Some points, one per row:
(32, -14, 12, 16, -2, -2, 64, -4, 31)
(12, -24, -5, -26, -5, -20, 37, 1, 90)
(46, -20, -3, -1, -3, -15, 44, -8, 72)
(34, 14, 5, 7, -35, -14, 69, -7, -11)
(30, -22, 9, -32, 0, -7, 16, 1, 24)
(60, -14, 0, -6, -39, -11, 73, -6, 54)
(38, 2, 5, 20, -8, -18, 56, 1, 63)
(46, 35, 4, 35, 26, 18, -2, -1, -2)
(-83, -89, -35, -116, 127, 19, -127, -8, 127)
(15, 14, -2, -3, 9, 2, 45, -1, 122)
(43, 12, 2, 25, -30, 7, 38, -2, -65)
(80, -18, 1, 19, 7, 15, 11, -8, -22)
(19, 30, 5, 42, 8, 5, 65, -6, -51)
(60, 0, 4, 14, -16, -13, 39, -8, 24)
(7, -17, -10, -35, 47, -5, -8, -8, 127)
(29, -27, 0, 6, -1, 26, 41, -14, 64)
(53, 12, 3, 20, -15, 18, 5, 3, -10)
Here are 10 more points, each followed by its number:
(50, 8, 3, 13, 0, -4, 90, 1, -3) 0
(31, 42, 3, 26, -47, -9, 63, -2, 39) 1
(-75, -8, -48, -18, 81, 62, -127, 52, 127) 2
(38, 7, 8, 29, -29, 18, 72, -2, 36) 3
(42, 5, 2, -9, -30, -11, 71, -21, 6) 4
(51, 26, 14, -2, -6, 6, 22, 5, 48) 5
(18, -16, -6, -9, -11, -4, 24, -9, 80) 6
(55, -7, 4, -8, 13, -6, 35, -19, 5) 7
(48, -2, 4, 19, -20, -17, 42, -3, 16) 8
(59, 7, 6, 39, 1, 5, 2, -10, -37) 9
Which three of these numbered points are nearest to each point below, ignoring the 3 directions in which the first points spread most? Their numbers follow each, nearest first.
(77, 34, 5, 16, -6, -6, -2, -14, -9) > 5 9 8
(31, 10, 0, 19, -29, 7, 19, -9, 4) > 6 1 8
(55, -2, 6, 15, 1, 6, 74, 8, -85) > 0 7 4
(65, -44, 10, 5, -7, -7, 31, -3, 48) > 9 8 7
(42, 25, -4, 20, -10, -5, 33, 13, -30) > 8 6 1
(60, -25, -2, -6, 3, -3, 20, -20, 56) > 9 7 8
(69, 4, 9, 4, -2, -24, 10, -7, 41) > 9 8 5
(-10, -47, -6, -71, 53, 7, -62, -13, 127) > 5 9 6
(36, 34, -15, 15, 43, 22, -95, 13, -5) > 5 9 8
(-18, 6, -6, -25, -10, -15, -13, 11, 63) > 1 6 8
(40, 18, 11, 5, -23, -7, 78, -14, 21) > 4 0 7
(48, 13, -3, 7, -24, 12, 47, -17, -62) > 4 6 3
(59, 18, -4, 23, 1, 13, -29, -2, -45) > 9 5 8
Now 10 new points, numbered from 0 again:
(59, 9, 2, 13, -14, 4, 33, -10, -34) 0
(60, 25, 10, 19, 3, 11, 32, -7, -44) 1
(50, -3, 8, -3, -7, 6, 76, -4, 2) 2
(-67, -80, -14, -127, 116, 14, -127, -7, 127) 3
(48, 27, 1, 29, -23, -8, -5, -1, -19) 4
(-109, 20, -53, -37, 77, 72, -127, 52, 127) 5
(-13, -45, -10, -43, 35, -24, -42, -4, 124) 6
(47, -35, 9, -4, -7, -10, 49, -7, 55) 7
(-1, -29, -14, -38, 21, -20, -30, -7, 110) 8
(25, -24, 0, -9, -1, -2, 39, -9, 91) 9
Which three of these numbered points are nearest to each point below, ignoring the 3 directions in which the first points spread most? Their numbers follow each, nearest first.
(65, -6, 5, 31, 9, 15, 33, 9, -60) > 7 9 2
(38, -26, 0, 2, 7, -29, 12, -10, 12) > 6 7 8
(-25, -51, -18, -90, 61, -7, -79, -11, 127) > 8 4 0
(-7, -46, -21, -46, 15, -21, -24, -1, 127) > 8 6 4
(56, 21, 12, 12, -9, -2, 52, -7, -49) > 1 3 0
(1, 27, -4, 14, 14, 26, -103, 20, -17) > 4 8 6
(62, 35, -2, 34, 7, 9, 9, -4, -8) > 0 8 1
(47, 9, 10, 8, -4, -2, 51, -8, 1) > 1 0 3
(39, 1, -5, 15, -13, -10, 113, -3, 13) > 2 1 9
(39, -18, 2, -20, 2, -2, 11, -6, 100) > 0 9 3
(27, 50, 8, 22, -42, 17, 54, 7, 4) > 3 9 0
(31, 5, 7, 26, -9, 5, 26, -6, 38) > 9 6 8
(43, 16, 13, 31, -24, 0, 25, 6, -34) > 6 8 3
